128 stands for zero in the data rows.
Some points, each followed by its number:
[171 124 154 141 178  80 124 199 177 168 177  93 128 149 115 141 205 147
 172 160 121 151 136 108  99 156  52 175 162] 0
[118  74 101  77 172 174  71 137 161  67 176 121 117 177 140  89  77 113
 147 107  82 146  97 125 213 148 193 107 146] 1
[104 105 100 121 175 173  80 158 151  57 176 113 132 137 143 109  86 193
 109 126  77 167 139 169 206 144 155 140 129] 2
[180 131  87 157  89 172  56 150 163  84  83 155 199 143  61 121  85  51
 144  65  87 176 104 162  93  30  95 165 122] 3
[162  88  89  58 140 166  91 116 110  77  90 123  78 172 138  70  76  11
 165 107  91 103  98  93 189 139 162  56 131] 4
[ 87  74 158 166 108 161 170  74  92 162 121  92 119 115  78 130 108 119
  95  68 131 146  67  75 145 149  70  85 149] 5
[184 153 146 147 179  81 141 194 161 160 155 127 142 172 121 142 184 143
 179 182 130 130 182 132  78 161  66 153 176] 6
[186 159  73 162  66 145  64 121 116  81  78 118 193  88  64 107  88  87
  94  78  79 140 148 174 102  69  88 151  80] 7
[ 80  76 172 153 113 165 176  82 120 172 150 127 144 140  81 132 109 118
  92  65 144 150  75  72 155 149  71  91 153] 8
[170 154 192 124 152 172 152 110 160 163 107 102 116  97 173 211 105 144
 165  93 127 168 188  80 117 112 147 167 147] 9
[105  99 176 149 136 172 165 113 174 168 182 168 172 168  82 143 109 127
  96  78 150 172 126  91 197 147 114 113 200] 10
[ 79  78 174 147 133 172 162  92 157 173 165 148 163 151  74 135 116 129
  80  73 144 166  99  77 176 150  89 114 178] 11
[ 98 147 141 164 135 101 177 202 172 148 174 108 128 183 181 125 145 163
 105 189 170 166  96 173 108 163  84  99 151] 12
[182 160 200 103 150 179 145 130 167 164 123 127 118 116 173 208 118 149
 172  98 130 163 191  86 133 100 158 164 156] 13
Which three points above are nearest to each new point? Their numbers follow each, nearest first.
[148 118 182 145 134 178 165  74 120 161  74  52  95  74 159 199  97 151
 143  83 132 171 155  96  99 145 118 137 140] 9 13 5
[ 56 125 165 176  48 109 114 133 162 154  77 153 113  90 188 161 179 109
  69 155  70 125 140 191 132 157 184 167  63] 12 9 2
[129  71  91  69 167 165  71 122 143  72 142 114  97 178 134  67  59  21
 156 100  89 121  75 105 213 135 174  78 143] 4 1 2
[ 54 112 154 170  54  95 115 127 144 148  74 154  98  77 183 146 168 110
  61 159  81 112 115 186 116 157 176 163  47] 12 2 7
[117 127 173 155 141 169 163 128 179 164 182 168 188 188  82 157 106 148
 110  91 155 192 155 105 202 144 142 119 203] 10 11 8
[122 127  73  63 130  90 128  87 116  95  74 130 119  71  90  65 167  87
 118 140 206  45 121  82 135 102 173 139  90] 4 7 5
[142 187 100 123 104  78 157  93 124 110 134 196  96 124 166  96 132 147
  67 171 185  72 194 118 100 139 160 101  67] 12 6 9
[166 105  98 157 104 163  55 193 164  89 109 173 218 166  80 142  84  68
 160  83  93 175  79 156  95  12 118 173 143] 3 7 1
[133 191  97 101  74  78 169  78  44 164  68 198 192 139  71 109 170 106
 181 165 130  63 128 108  98 154 154  54 170] 6 5 8
[ 93  76 148 149 139  79 106 127 111 154 142 105  80  74 123 110 187 124
 110 138 103  88  68 143  88 160 105 175 113] 0 5 8
[165 190 117 126 180  70 164 103  68 167  90 185 162 178 107 131 173 117
 178 171 137  84 164 123  91 159 124  91 169] 6 0 12
[164 171  80 168 142 161  79 130  48  66 130  86 110  70  93 103  76 198
  64 113  70 160 184 198 140  96 120 150  45] 7 2 3
[151  88 101 165 114 163  56 240 158  90 159 173 235 180  79 154  85 126
 175  85  87 190  87 187 105  15 136 172 159] 3 7 2
[119 176 121 157 123  85 171 145 172 132 177 156 118 181 181 122 137 174
  82 189 179 124 127 154  91 169 115 119 125] 12 6 0
[114 135 180  54  69 138  97 108  86 155 168 157  87 148 175 207 126 126
 159  73 118  94  87 108  90  38 167 136 109] 13 9 8
[127 152  79 158 172 162  82 143  55  67 159  89 118  79 126 105  73 217
  69 117  64 164 172 197 155 118 126 158  73] 2 7 1
[152 174  86  97 109  77 150  78  78  97  94 176  65  94 132  90 174 107
  79 162 188  51 171 100 103 131 177 102  61] 4 7 9
[140 189 106 133 114  78 168 107 144 125 173 192 102 136 170 112 129 174
  72 172 189  82 171 140  88 156 145 104  76] 12 6 13
[170 131 185 138 142 176 165  87 142 167  87  65 115  93 165 200 106 147
 163  97 134 167 169  97 118 134 134 152 149] 9 13 5
